One vector is turned by the same rotation once a step. Each row is the vector after some number of steps, and that number follows the row.
The counts run from 0 to 310.
[-10.9   8.4 -15.2  16.1  47.7 -30.4 -22.8  -8.9   6.8  -5.1   1.5  -1.3
  52.8 -29.0  -4.4  15.3  15.3  10.3  17.4  -1.1  29.1 -15.3  14.9 -23.3
  -3.9   5.1   0.7 -13.5  -8.2  12.1   3.0  -8.3   0.3 -20.0  -0.1  24.2
 -10.7   2.7 -25.5] -> 261
[  9.1   4.3  17.6   0.2  58.0 -23.1 -12.6  -3.1 -32.5   9.1  -9.2  -2.7
  30.4 -14.1  12.6  18.0   9.7  26.2   0.2 -14.1  35.7  10.9  10.1 -19.9
  12.3  17.9 -15.8  -3.6 -33.2  27.6  -7.6 -10.0  11.5 -13.6   0.3  22.4
  -8.9  -8.1   4.4] -> 193
[ 17.2 -10.7  -9.5  -2.7  54.4 -22.7   1.0   1.3  -8.2  25.8 -33.6 -21.5
   9.3  -2.3   9.3  16.9   6.9  30.4 -11.9  -2.2  33.3  21.0  -7.5  -8.4
  22.9  19.1 -11.5  -9.1  -9.9   4.1  -5.9  29.9  14.7  -5.3 -12.5  31.9
   2.3   5.3  13.7] -> 35
[-26.0  -5.4   3.6  -1.8  43.3 -17.8 -27.3   8.1 -11.6  26.8  -6.3 -17.9
  37.5 -16.1 -13.9  21.8   5.7  22.1  22.0  15.6  35.5  -2.0   0.6   4.6
   2.5  15.3  -0.4 -13.4 -21.4  15.6 -14.3  15.3  -4.4 -12.6  -3.1  35.0
 -24.0   1.0 -15.0] -> 269
[ 18.3 -18.1  -3.0  14.5  38.5 -23.4 -20.2 -30.4  -7.4  -9.4 -13.6 -13.4
  40.2 -35.0 -17.9   8.2  26.8  29.1 -13.2   5.2  13.4  22.0  13.0 -19.5
  -0.5  10.4   2.1 -13.0   3.1   8.0  -6.2  30.4  -0.4   2.1  -7.2  18.1
   7.3  22.2  -3.1] -> 166
[ 27.2   6.9   5.0   1.9  44.3 -20.3  -5.0 -13.8   0.7  -0.5   4.0 -12.9
   6.0 -20.7  -4.7  25.4  23.5  25.9 -19.0  15.8  19.3  31.8   9.1   1.3
   6.8 -18.0 -37.4   1.9  -1.4  -4.8   1.6   3.8  21.0  27.2  -6.3  23.2
   7.0  19.3  -0.5] -> 287
[ -8.4 -11.1  -5.3 -12.2  45.1  -9.9 -17.2  11.3  18.2  31.5   9.3 -33.2
   4.7 -21.8 -19.3  19.5  -0.8  25.3  11.2  14.0  26.2  14.9 -18.7   0.7
  13.9  19.8  -0.4  -8.4  -1.4  -4.4   0.0   5.5   0.3 -15.0  -9.8  48.4
  -5.4  15.2  -0.4] -> 223
[  5.9   7.2  -5.2   4.6  69.7 -29.8  -9.9  -4.7  16.8  10.6  24.2 -15.7
   8.0 -18.7  -2.4  10.0 -14.2  16.2   4.7  15.3  25.3  16.6   3.2 -18.0
  -2.7  -5.8 -19.0  20.5  16.0   3.3  31.3 -10.2  18.5 -19.6  -3.3  29.5
   7.4  -9.6   7.8] -> 141
[  2.0  -2.9  -3.7   0.8  63.8 -19.2  -8.9 -13.3 -20.5   2.5 -13.5  -4.3
  41.6  -2.2  -6.9  29.4  -1.0   8.9  -1.2  -4.8  52.5  -2.9  30.6 -20.8
   4.1   2.7  -7.4   0.4 -25.8  14.6   3.8 -10.8  13.5 -12.0   5.6  20.1
  -3.3 -16.8  -7.1] -> 272
[ 26.5  -7.8  -1.6  -6.6  36.7 -28.5  -6.8   1.8  -4.6  30.3 -11.8 -17.6
  -9.3   2.0 -13.7   4.0  13.9  32.8  -6.4  12.0  16.7  49.1 -11.8  -2.7
   4.8  15.7 -26.8  -0.9   0.4  11.3   4.3  28.1  -1.1   6.8 -16.9  30.0
  -4.2  -3.3   5.5] -> 200
[-19.0 -15.3  -8.7  13.1  33.3 -31.6  -6.5 -13.8  27.7  17.8 -19.9 -11.1
  21.4 -31.1 -18.0  11.2  27.5  25.3  -4.5  21.6   7.3  13.1  -3.9 -17.3
   2.1  21.2  12.7 -23.8  13.2  11.8  -4.3  33.7   0.9   4.0 -21.2  35.9
 -16.3  20.6 -16.7] -> 167
[ -4.2 -16.4   5.3   4.3  30.3 -28.6 -18.9  -7.7   2.9  27.1 -29.7  -9.7
  37.7 -10.4 -14.0  14.0  25.3  23.2   9.3   9.2  26.7   3.0  15.0  -1.1
  -6.2   7.2   1.0 -17.9   0.7  16.6 -26.9  21.0  -1.3   2.0 -15.1  42.7
 -19.5  21.9 -16.3] -> 202
[ 10.4   5.5  -3.5  -1.9  47.4 -24.9 -17.0 -10.3  32.6  15.8  23.8 -22.8
   5.8 -34.4 -11.8   6.1   7.7  23.5 -13.5  18.5  10.7  24.5 -32.8  -9.4
  15.3   2.6 -10.8  -3.8  -0.5  -2.4  10.0  -1.6   5.8  -7.7  -9.7  39.1
   8.0   8.6   6.5] -> 176
[ 10.1   0.5  -4.4  -8.9  42.7 -32.5  -5.3   1.1  17.2  20.1 -17.7 -14.6
  -2.3  -2.9  -5.2   9.3   5.5  28.0 -17.3  25.3  16.8  46.4 -11.8  -8.1
  18.8   6.5 -13.2   8.3  17.6   4.1   7.8  23.5  16.6   2.9 -20.5  46.8
   7.3  11.8  -6.8] -> 121
[ 18.6 -12.5  -2.7  12.4  48.7 -30.3   3.1  -8.4 -19.3   6.4 -27.9   5.3
  38.9   1.8   2.4  20.2  25.6  21.9   8.5 -10.2  40.4  16.0  20.8  -8.8
  -7.5  18.4 -21.1  -8.5 -24.2  38.1 -10.0   0.9  -0.7 -15.8  -8.1  20.0
 -23.9 -12.6  -7.8] -> 115
[  5.5  11.9  -2.5 -18.6  72.4 -38.3  -8.8   4.7  -6.4   8.2  22.0 -12.4
  18.5  -1.6  15.9  -1.9   8.1  11.3  -2.9  -7.0  36.0  27.6   9.5  -6.7
   7.1  -9.1 -21.2  18.4   3.3  20.1   8.2   2.6  12.1 -10.8   6.5  19.8
  -7.0 -24.4  -2.7] -> 106
[  4.0  20.1  -8.3  35.7  53.5 -39.3 -23.8   0.0   9.0  10.8  -5.0   2.8
  19.5 -10.1   5.2   6.8  19.3  18.8  14.1  16.7  26.9 -11.0   5.4 -11.7
  14.1 -14.2   2.6  -3.1 -11.7  19.4   7.1 -24.2  -1.9  -0.5 -10.2  32.3
   4.2  19.9 -27.4] -> 128
[ 13.7  -9.7   2.4  -9.7  63.0 -12.7  -9.4 -12.9  34.0   2.2   3.3 -21.8
  16.7 -36.3 -19.1  32.3   9.3  19.8 -24.6   8.8  23.5  27.3 -15.9 -18.3
  -3.0  10.3 -16.4 -28.6   2.8  -5.4   2.7  13.7  14.1  -5.7   7.8  17.8
  13.0   3.0  21.3] -> 177
[ -5.0  -0.3  -5.2  22.4  33.3 -37.8 -13.6   8.5  -6.4  15.9 -25.1   0.7
  34.2  -4.6  -2.2  -1.2  28.7  15.9  18.8  -5.4  22.5   0.1   3.9   7.7
  11.9  16.8  -5.9  10.5 -18.6  20.4  -1.7 -15.3 -13.4 -15.4 -21.6  41.3
 -19.1   0.9 -33.4] -> 116
[-28.9 -14.1  -6.4  -2.3  34.8 -27.0 -12.0   3.2  -7.9  35.7  -6.2 -14.3
  21.6 -15.6  -3.3   2.9  12.8  17.8  26.2   0.1  26.9  12.1  -9.5   7.2
  -2.9  24.6   3.3   4.6 -10.6  13.2  -3.4  15.3 -20.1 -23.8 -23.3  37.4
 -28.7  -4.9 -18.1] -> 69
[ -5.5 -17.8   9.1 -27.5  57.2  -8.8 -16.0  -9.9 -25.2  17.4   5.8 -20.1
  39.4 -16.2 -16.3  15.3  13.8  20.8   5.1   0.5  33.3  27.1   4.2  -5.0
  -2.0  10.9 -13.4 -13.4  -2.9  -0.1 -16.5  29.1  -6.1  -0.1   1.6  29.8
 -21.8  10.0   0.1] -> 268
[ 17.5   3.6   1.6  17.5  63.7 -23.6 -14.3 -18.3  -1.1   0.9  -5.0  -6.7
  26.3   7.4   7.1  17.5  23.1  28.7  -3.4  13.2  57.7   7.6  39.8 -27.9
  -8.1  -5.3 -15.2 -14.9  -7.3  31.9 -11.6   1.3  28.3   9.8  -8.9  18.8
   4.9  12.8  -7.1] -> 205
[ 21.0  23.0  -9.0   8.4  54.4 -53.3  -4.9   7.2 -17.1  26.7 -17.6 -11.1
  14.3   0.1  16.7  -0.9  10.5  28.7   7.2   6.1  34.5  14.3   1.0 -12.9
  20.4  -4.7 -14.8  14.3  -3.1  17.2  24.6  -0.7   4.6  -0.7 -22.3  36.7
  -2.0   5.7 -18.0] -> 117
[  1.2  -8.1  19.9  -3.7  64.1  -6.1 -10.7 -13.8  24.1  13.5   9.1 -29.7
   2.9 -17.9   0.1   9.9  29.3  22.1  -4.9  -4.4  24.1  34.2   2.8  -9.1
 -12.9  17.2 -22.2 -22.0  -5.0  -3.6 -27.1   2.3   9.1  13.2  -0.4  20.8
  -4.2  14.2  23.6] -> 12
[  1.1 -11.1   8.0 -11.6  52.3 -10.3 -18.6 -12.6   5.9   7.3  19.5 -15.5
  32.7 -47.4 -16.1  27.2  26.1  12.2 -19.7  -2.0   9.3  29.1  10.5 -15.0
   4.7  15.7 -18.6 -17.8   1.8  -0.4 -12.3  22.5   0.9  -9.4  12.3  16.5
   8.7  -0.5  -5.1] -> 99
[ -5.1 -14.2   5.1   1.2  33.9 -30.1 -15.4 -18.6  17.5   8.8 -10.1 -13.6
  30.7 -38.2 -21.3   6.4  36.6  16.2   3.0  10.5   3.2  25.6   9.2  -8.6
 -16.5  -9.0 -12.8 -14.2   5.9   1.4 -11.6  10.2  -4.8  13.9 -19.4  41.7
 -17.9  31.2 -19.9] -> 88
[ 19.0   9.2  -8.2   2.9  53.5 -11.7   9.8   8.9  26.1  12.5 -12.6 -13.3
   2.0 -11.6   8.2  12.0  26.8  28.2  -0.8  -0.9  36.5  24.0  -2.7 -13.8
   5.7  26.4 -11.0 -23.1 -17.9   8.9 -23.5  -2.4  21.7   1.6 -19.2  13.3
  -3.8   7.9  20.8] -> 47
[ -2.5  -4.2  -1.5   3.4  46.2 -35.9 -20.7  -7.0 -23.5  14.6  -4.3  -0.5
  39.3   3.9  10.3  15.2   8.3  12.6   6.2   4.4  35.9  -9.5  22.5 -22.7
   6.5   3.9   1.6   2.9 -13.6  33.9  17.0  15.2   8.1  -8.1  -1.0  30.2
 -11.5  12.7 -19.4] -> 72
[  7.9  19.5  -3.1  28.5  27.5 -39.9  -8.3  -4.0  29.1   1.1 -23.7  -2.0
  32.6 -11.1  -9.5  11.8  13.5  12.1   7.6  15.1  33.0  -5.7  29.5  -7.1
 -12.8 -14.9  -0.6  -4.6   2.4  27.2  -3.2  -7.2  12.2   6.0 -12.4  29.3
  -3.2  10.4 -28.0] -> 206
[ -5.9 -10.1 -15.2  -9.5  67.8 -18.9   4.3 -13.1   3.6  22.0   2.9 -28.1
   8.3  -8.4  -0.8  -1.1   7.1  27.8   2.6  -7.3  38.1  17.1 -13.4 -15.6
   9.6  34.8 -16.6  -5.9  -5.8  13.0  -9.2  29.5  10.3 -22.5  -5.5  23.7
   4.8  -1.0  21.1] -> 102
[  2.0  -1.7  -8.3   9.2  52.3 -22.4  -7.8 -17.0  19.7   2.2  -3.3 -15.0
  33.0  -4.2  -1.6   4.8  27.9  18.9   9.1   3.3  35.4  17.8  14.6 -15.4
 -17.1   6.4  -1.0 -17.5  -3.4  18.0 -26.7  10.0  15.1  10.0  -4.2  20.4
 -27.0   4.2  -6.7] -> 170
[-10.5  -8.9   6.7  -2.0  59.9 -23.2 -20.5  -9.1   8.6   2.9   2.7   0.6
  39.0 -29.1 -30.1  26.2 -12.2  16.9 -25.4   3.4  23.4   9.0  15.8 -21.0
  -6.7  -7.7 -12.7  -0.4   6.9   9.5  27.0   8.0   3.2 -25.4  24.1  23.2
  -4.0  -1.3  -7.0] -> 64
[ -3.3 -12.2  -6.4  23.8  26.7 -22.6 -15.3   4.8  23.6  18.5 -16.3 -15.9
  20.9 -24.6 -19.5  11.8  14.8  23.9   0.7  22.0  20.1   2.7   6.8  -6.4
 -18.2   0.3   5.7 -17.8   0.6   7.9  -6.7   6.0   3.2  -3.0 -22.7  33.7
 -14.8  22.6 -11.2] -> 45
[  7.0  -9.1   1.6  16.1  52.9 -24.7 -14.4 -16.2  32.9  -4.0   6.0 -11.1
  37.9 -20.2 -21.5  12.8  20.8  10.7 -10.8  19.4  16.6  21.7  14.3 -16.6
 -29.6  -0.5 -12.1 -22.3  18.7  12.0  14.4  14.3  11.5   2.3  13.8  20.5
  -1.1  12.5 -15.3] -> 9
[  1.7 -13.1 -12.0  21.1  51.0 -15.2 -14.4 -14.9  16.9   7.4 -12.4   5.2
  39.8 -23.9   1.3   4.1  22.4  23.6  12.0  -1.4  32.9   9.5  24.2 -17.7
 -12.2  24.5   0.1 -38.1 -18.4  11.7 -33.2  10.7   7.9 -13.4 -15.3  18.0
 -11.2   7.9   6.5] -> 292
[  2.0  -4.0  -9.5   1.6  40.8 -49.4  -8.6   8.3   4.9  21.0  -7.2   4.9
   7.8   2.0  -6.9   3.0   4.3  12.7   1.0  13.4  22.1  21.4  -0.7  -3.4
   1.3  -5.5 -16.5  31.3  21.4   4.2  27.5  -0.5  -1.9 -16.5 -16.8  49.6
  -8.9  -4.6 -22.2] -> 152
[ -4.2  17.2  -3.4  -3.1  72.4 -15.5 -10.2 -12.3  -1.7  -9.9  11.6 -16.1
  27.1 -15.7  23.0   1.6  11.1  14.1  18.4 -11.8  40.2   3.9   4.7 -21.0
  -8.2   8.4 -11.6 -19.2  -3.1  26.8  -8.8   4.8  11.0  -7.5   4.4  11.1
 -13.3   0.6   7.8] -> 138
[ -1.6  -7.2  -2.3  -6.7  48.2 -30.7 -11.8   2.5  -7.4  29.2  -6.4 -25.5
  10.4 -33.4   2.7  10.0   5.1  15.3  -8.7  15.3  -0.7  28.7 -21.1  -9.2
  25.6   6.8 -21.9  29.7  17.4   4.7  34.8  17.9  -8.4 -12.7 -14.6  42.6
   8.4   5.6 -18.4] -> 231
[  2.8   6.3   6.8  -5.4  60.6 -24.5   8.6 -12.3 -43.0   7.6 -10.4  -7.2
  41.2   6.9  18.5  15.5  16.0  16.2   3.7  -5.7  44.5  17.4  20.6 -11.8
  18.3  19.4 -16.8  10.9 -15.0  32.2 -16.3  12.9  12.4  -8.8  -3.3  17.2
   3.8   4.1   2.1] -> 71
[ 18.1  10.6  -5.9   6.8  65.6 -27.4 -15.8 -24.3  24.7  -3.2   6.6 -16.9
  15.5 -16.2   2.5  10.2  11.9  18.2 -19.2  14.9  33.1  28.2  12.4 -36.3
  -7.8  -8.3 -21.7  -1.7  22.0  22.4  10.1  16.1  31.1   6.3  -3.4  15.9
  12.8  16.7   2.0] -> 8
[-18.0   4.0  -2.5  16.7  68.9 -28.2 -15.8  -5.6  17.8  -6.0   3.9  13.4
  48.7 -37.1  -0.7  10.6   0.5   0.7   0.4   6.7  31.3  -0.8  10.0 -25.9
  -3.4  -0.6   5.9  -7.2 -16.4  17.2   9.4  -6.9  11.4 -21.8  14.6  19.7
  -1.6   1.1 -12.2] -> 17
[ -5.7 -16.9  -6.3   9.7  29.6 -28.4  -1.9   5.8  -7.1  45.3 -28.0 -20.8
  21.7 -25.6 -12.2  21.9   6.5  42.9  -4.7  11.0  27.6  11.1 -22.0   8.2
  26.1  17.8  -5.7  -3.0 -11.5   0.2   7.4  13.9 -10.0  -8.2 -26.0  45.2
  -4.6  11.2 -19.6] -> 34
[-31.8   8.0 -12.9  10.3  52.4 -48.6 -16.5  11.3  -0.2  17.9  13.8  -7.7
  21.8 -17.3   7.6  -4.5   2.8  13.8  21.5  -7.1  19.5  -5.5  -2.4  -7.7
   4.2   5.0   0.7  13.9  -2.2  25.0   8.0  -9.5 -11.0 -20.7 -15.0  26.9
 -16.6  -4.4 -28.2] -> 183
[-12.2 -15.9 -13.6  28.8  33.4 -23.3  -5.2  -3.2 -13.3  13.7 -36.1   5.1
  35.8 -13.2  -9.2  12.2   9.2   7.6  12.9   0.0  43.6   2.4  13.9 -11.4
   2.7  19.0  -1.4   5.2 -11.4  30.5 -16.1  16.3   2.3 -13.7 -14.2  25.3
 -15.0  10.5 -16.2] -> 37
[  0.2  21.1  -6.4 -11.6  71.9 -19.1 -28.1  16.0  -4.0  15.0  26.2 -21.8
  -6.1 -18.2   7.5  16.2  -6.2  15.5   0.7  -4.0  28.6   6.8 -13.2  -9.2
  15.5  11.8 -17.3  14.1 -15.6  10.2  13.5 -29.9   5.2 -21.1   2.3  15.8
   0.4 -12.4  -3.8] -> 306
[ -5.8  -3.5  16.1 -14.2  76.0  -6.8  -4.4  -0.6  -0.4  17.7   6.6 -17.7
  21.3 -15.2  13.2  19.1  16.8  21.7  17.0 -13.1  38.6  24.4   4.2  -7.9
 -14.0  18.7 -18.4 -18.7 -20.4  17.6 -20.7  -2.3  14.7 -17.9   7.4  15.2
 -10.4 -13.3  16.7] -> 303
[  2.0  30.1   0.8   1.8  65.1 -34.6  -1.2   9.9  27.2  21.1  11.9 -14.8
  -7.6  -8.8  12.7  -4.0  10.5  24.9  22.3  13.7  26.6   1.0  -7.0 -11.2
  -4.5  -0.7 -15.3  -1.3   5.0  13.2  -1.4 -19.9   9.2   4.3 -16.2  19.8
 -15.6   5.8 -26.0] -> 172
[ 26.1 -28.2  13.9  -7.1  46.0 -20.2 -12.4 -14.3 -17.3   6.5  -5.3  -5.1
  31.9 -18.7 -26.2  26.9  10.9  13.1 -26.9  -5.1  13.3  37.2  25.0   2.9
  10.0  -5.8 -36.6   3.2 -15.1   3.1   3.7  12.2   1.5  -5.2   4.3  37.4
  -2.3  -7.8   0.5] -> 32
[  6.4  -6.0  -1.1  -4.6  54.1 -22.9   3.1  -7.0  17.4  15.7   1.1 -27.1
   4.6 -38.9  -0.7   1.3  34.1  33.6 -12.5  -2.6  15.4  32.6 -13.7 -18.1
  10.2  24.3 -11.6 -13.6  -5.2   2.1 -15.7   1.8  -1.3  -2.9 -14.6  21.1
   3.2  20.8  14.5] -> 212
[  3.3  15.9  -2.5  -5.5  64.7 -32.4 -18.0   5.4  32.6  24.6  28.5 -21.5
   0.0 -22.9 -10.6  -3.8   3.7  15.7   5.9   3.6  18.5   9.0  -4.4 -12.5
 -15.5  -9.0 -18.7  22.9  13.4   3.8  20.1  -8.7   4.8  -5.8  -1.0  39.1
   2.0   2.5 -28.0] -> 219
[  3.3  -3.9 -10.4 -16.3  57.4 -17.6  -4.8   3.2  10.3  27.8   6.6 -23.4
  -4.0  -8.1 -17.6  13.5  -9.0  20.8 -14.9  10.1  23.9  38.6 -14.4  -6.9
  -2.6   2.3 -29.0  10.0  12.8  -6.7  14.3  21.0  10.0  -4.6   1.9  42.6
  -8.1  -3.8  12.0] -> 188
[ -2.1 -14.6  -8.8   6.9  44.1 -33.3 -14.3   5.1  13.6  21.8  -8.6 -11.5
  14.6 -35.0 -24.4  17.1 -21.2  23.6  -9.1  27.7   5.8   2.6 -12.2 -16.7
   6.2  14.8  -1.9  17.7   9.6  -1.9  32.3  10.4  -0.7 -32.8  -8.7  45.7
   2.6  -5.7 -18.9] -> 309
[ -5.7 -11.6   1.8  19.9  46.1 -32.4 -19.2  10.0   4.3  17.0  -7.6  12.6
  41.6  -4.5 -12.3  31.4  -7.6   7.0   6.1  20.1  28.5   3.7  17.8   6.8
  -3.3  -4.2  -9.9  11.6  -4.5  30.2   6.2 -11.4   2.6 -28.4   3.4  36.2
 -10.8 -10.0 -21.3] -> 273
[ -6.0   2.1 -10.7  25.2  43.4 -32.1 -25.0  -8.0  24.8  -1.0   7.6  -5.4
  23.6 -35.5 -17.7   8.7  12.6  16.8  -7.3  14.3  17.8   9.8  16.2 -20.9
 -27.3 -12.0  -0.5 -18.2   8.9  18.5  14.5   0.5  10.0  -0.1  -1.2  31.7
  -8.4  18.0 -17.3] -> 253
[ 22.4  -9.5  11.6  -9.3  44.7 -24.5   8.0 -21.0   9.5  13.2 -17.2 -18.4
  11.3 -11.5  -9.9  16.4  17.2  31.7 -21.8  11.1  25.6  32.5   7.2 -12.2
  -1.8   0.5 -18.9 -17.3  12.9  11.9  -6.5  38.8  18.9   4.8 -14.1  19.0
   6.3   9.5   8.9] -> 122
[ -3.1  -8.1   2.0  -6.9  71.2 -10.9  12.3   7.4  20.5  16.3  15.0 -30.0
   7.1  -5.3  10.4  11.1  -2.6  29.1   3.2  -1.7  21.5  27.9 -30.1  -6.6
  -5.1  18.8 -15.9  -6.1  -0.2   4.7  -8.0   0.7   2.9 -17.4   0.6  38.5
 -30.2   4.8   7.8] -> 302
[ 22.4   6.0   1.9  -2.5  49.6 -21.0  -6.6 -11.3   9.9  21.8   3.2 -19.8
   6.4 -14.0  -1.6  13.4  26.1  37.5 -21.4  14.4  30.9  41.6  -5.6  -3.7
  -2.0   1.8 -20.0  -6.3   6.5   1.9   2.1  11.0  12.7  15.9 -19.5  19.9
  11.2  22.5  -3.3] -> 43
